Look-ups in named tables: a row name and a column name give one cell, copied from the table.

gesezo =
	mim	vibonaf	sogap
boli	44474	65491	48881
tok	72434	45130	22953
figo	61150	60161	18576
ful	41412	65806	49118
lasiz	32835	59048	79783
noduse	89223	32792	31562
teb	72276	54292	16275
deteki	68831	53937	24081
pazota	83596	28778	45800

lasiz, vibonaf => 59048
deteki, sogap => 24081
ful, sogap => 49118
figo, mim => 61150
ful, vibonaf => 65806
boli, vibonaf => 65491
teb, mim => 72276

Table difufis
          tum    teb  besub    tul   rafo
kipiv   0.599  0.555  0.663  0.335  0.395
tuz     0.573  0.558  0.663  0.367  0.280
zifoga  0.487  0.536  0.663  0.500  0.160
geb     0.578  0.512  0.663  0.411  0.722
mog     0.545  0.494  0.663  0.474  0.768
mes     0.601  0.531  0.663  0.361  0.636
tokeda  0.609  0.546  0.663  0.333  0.521
zafuf   0.534  0.551  0.663  0.423  0.196

What is the tum of tuz in difufis? 0.573
What is the tum of geb in difufis? 0.578
What is the rafo of tokeda in difufis? 0.521
What is the rafo of tuz in difufis? 0.280
What is the tul of mes in difufis? 0.361
What is the tum of mog in difufis? 0.545
What is the besub of tokeda in difufis? 0.663
What is the rafo of zafuf in difufis? 0.196
What is the besub of kipiv in difufis? 0.663
What is the tum of zafuf in difufis? 0.534
What is the rafo of mog in difufis? 0.768
What is the tul of kipiv in difufis? 0.335
What is the besub of zafuf in difufis? 0.663
What is the teb of tuz in difufis? 0.558
What is the teb of kipiv in difufis? 0.555
Row with the largest rafo: mog

gud:
,pav,tebep,mir,numomu,podudal,zomu,zosezat,mefe,vuv,tinifi
tur,92,79,97,76,75,69,85,52,91,82
fip,58,78,119,85,97,85,72,95,44,62
vigod,49,58,84,72,36,58,99,91,80,96
modof,94,30,103,73,61,120,84,106,62,88
nek,59,27,52,76,8,54,64,85,90,57
dezot,68,42,62,73,9,30,73,68,111,78
kenape,88,196,79,61,19,86,83,88,88,69
kuf,88,130,52,89,154,84,69,99,78,85
lutelo,69,87,46,79,125,27,62,77,60,103
lud,63,196,109,66,91,122,77,91,87,78

vuv of tur = 91
tinifi of tur = 82
numomu of nek = 76
pav of kuf = 88
pav of tur = 92
vuv of fip = 44
tebep of kuf = 130
pav of modof = 94
podudal of lud = 91
zosezat of lud = 77
mefe of fip = 95
mir of modof = 103

pomol.csv
,zonegul,dira,pusad
seso,27.00,76.25,31.16
zir,48.55,42.18,39.18
netap,38.91,69.26,44.67
migi,58.09,46.00,59.76
dinifar,30.16,83.47,27.21
sovala,49.71,68.83,50.12
tisabo,47.26,48.57,42.69
pif,75.29,19.03,77.42
taz,30.34,74.69,33.55
kod,29.35,70.22,26.83
gezu,68.48,5.71,65.39
non,78.43,18.53,68.70
mub,32.51,84.56,33.13

mub, dira -> 84.56
migi, dira -> 46.00
mub, pusad -> 33.13
pif, zonegul -> 75.29
tisabo, zonegul -> 47.26
pif, pusad -> 77.42
gezu, zonegul -> 68.48
tisabo, dira -> 48.57

menugu:
         runusu  tud  nulo
ruduni       96  130   148
noditid      85  177   194
diparug     106  123    99
boveful     140   81   102
mimom       173   83    81
votesoz     133  151   235
medovup      96  137   201
zorupav     148  170   151
fitukan     137  162   115
vob         156  160   176
rik         129  133    62
sodud       166  132   140
gem         169   95   103

diparug, runusu => 106
diparug, nulo => 99
mimom, runusu => 173
fitukan, nulo => 115
noditid, nulo => 194
gem, nulo => 103
gem, tud => 95
boveful, runusu => 140
rik, nulo => 62
ruduni, runusu => 96
ruduni, tud => 130
diparug, tud => 123
fitukan, tud => 162
zorupav, nulo => 151
votesoz, nulo => 235
fitukan, runusu => 137
medovup, nulo => 201
zorupav, tud => 170
medovup, runusu => 96
Which row has the largest nulo? votesoz

zulezut
|  | bip | peg | zam | tes | galok | gogi | bipiti | rezes | tosotuz | madizeg |
|---|---|---|---|---|---|---|---|---|---|---|
| turore | 241 | 155 | 123 | 153 | 150 | 214 | 177 | 139 | 119 | 184 |
| fab | 54 | 158 | 185 | 198 | 109 | 205 | 115 | 102 | 91 | 104 |
| rim | 155 | 133 | 142 | 99 | 152 | 139 | 177 | 173 | 192 | 193 |
| dos | 149 | 144 | 134 | 171 | 128 | 141 | 235 | 132 | 117 | 166 |
| tukanoz | 149 | 147 | 126 | 185 | 146 | 73 | 181 | 135 | 116 | 111 |
| pifi | 227 | 154 | 125 | 157 | 146 | 204 | 184 | 137 | 117 | 179 |
| non | 172 | 141 | 121 | 147 | 165 | 60 | 161 | 159 | 155 | 127 |
| tume | 131 | 148 | 165 | 116 | 158 | 174 | 55 | 157 | 175 | 134 |
| podefo | 117 | 138 | 144 | 144 | 145 | 90 | 169 | 152 | 157 | 137 |
| nuz | 167 | 144 | 117 | 175 | 155 | 53 | 187 | 144 | 129 | 116 |
| kis | 120 | 160 | 162 | 187 | 132 | 190 | 101 | 115 | 100 | 107 |
| vibo | 102 | 146 | 170 | 134 | 140 | 174 | 99 | 145 | 158 | 139 |

dos, peg: 144
turore, bip: 241
tume, tosotuz: 175
vibo, rezes: 145
dos, bip: 149
kis, tes: 187
Which row has the largest tes? fab

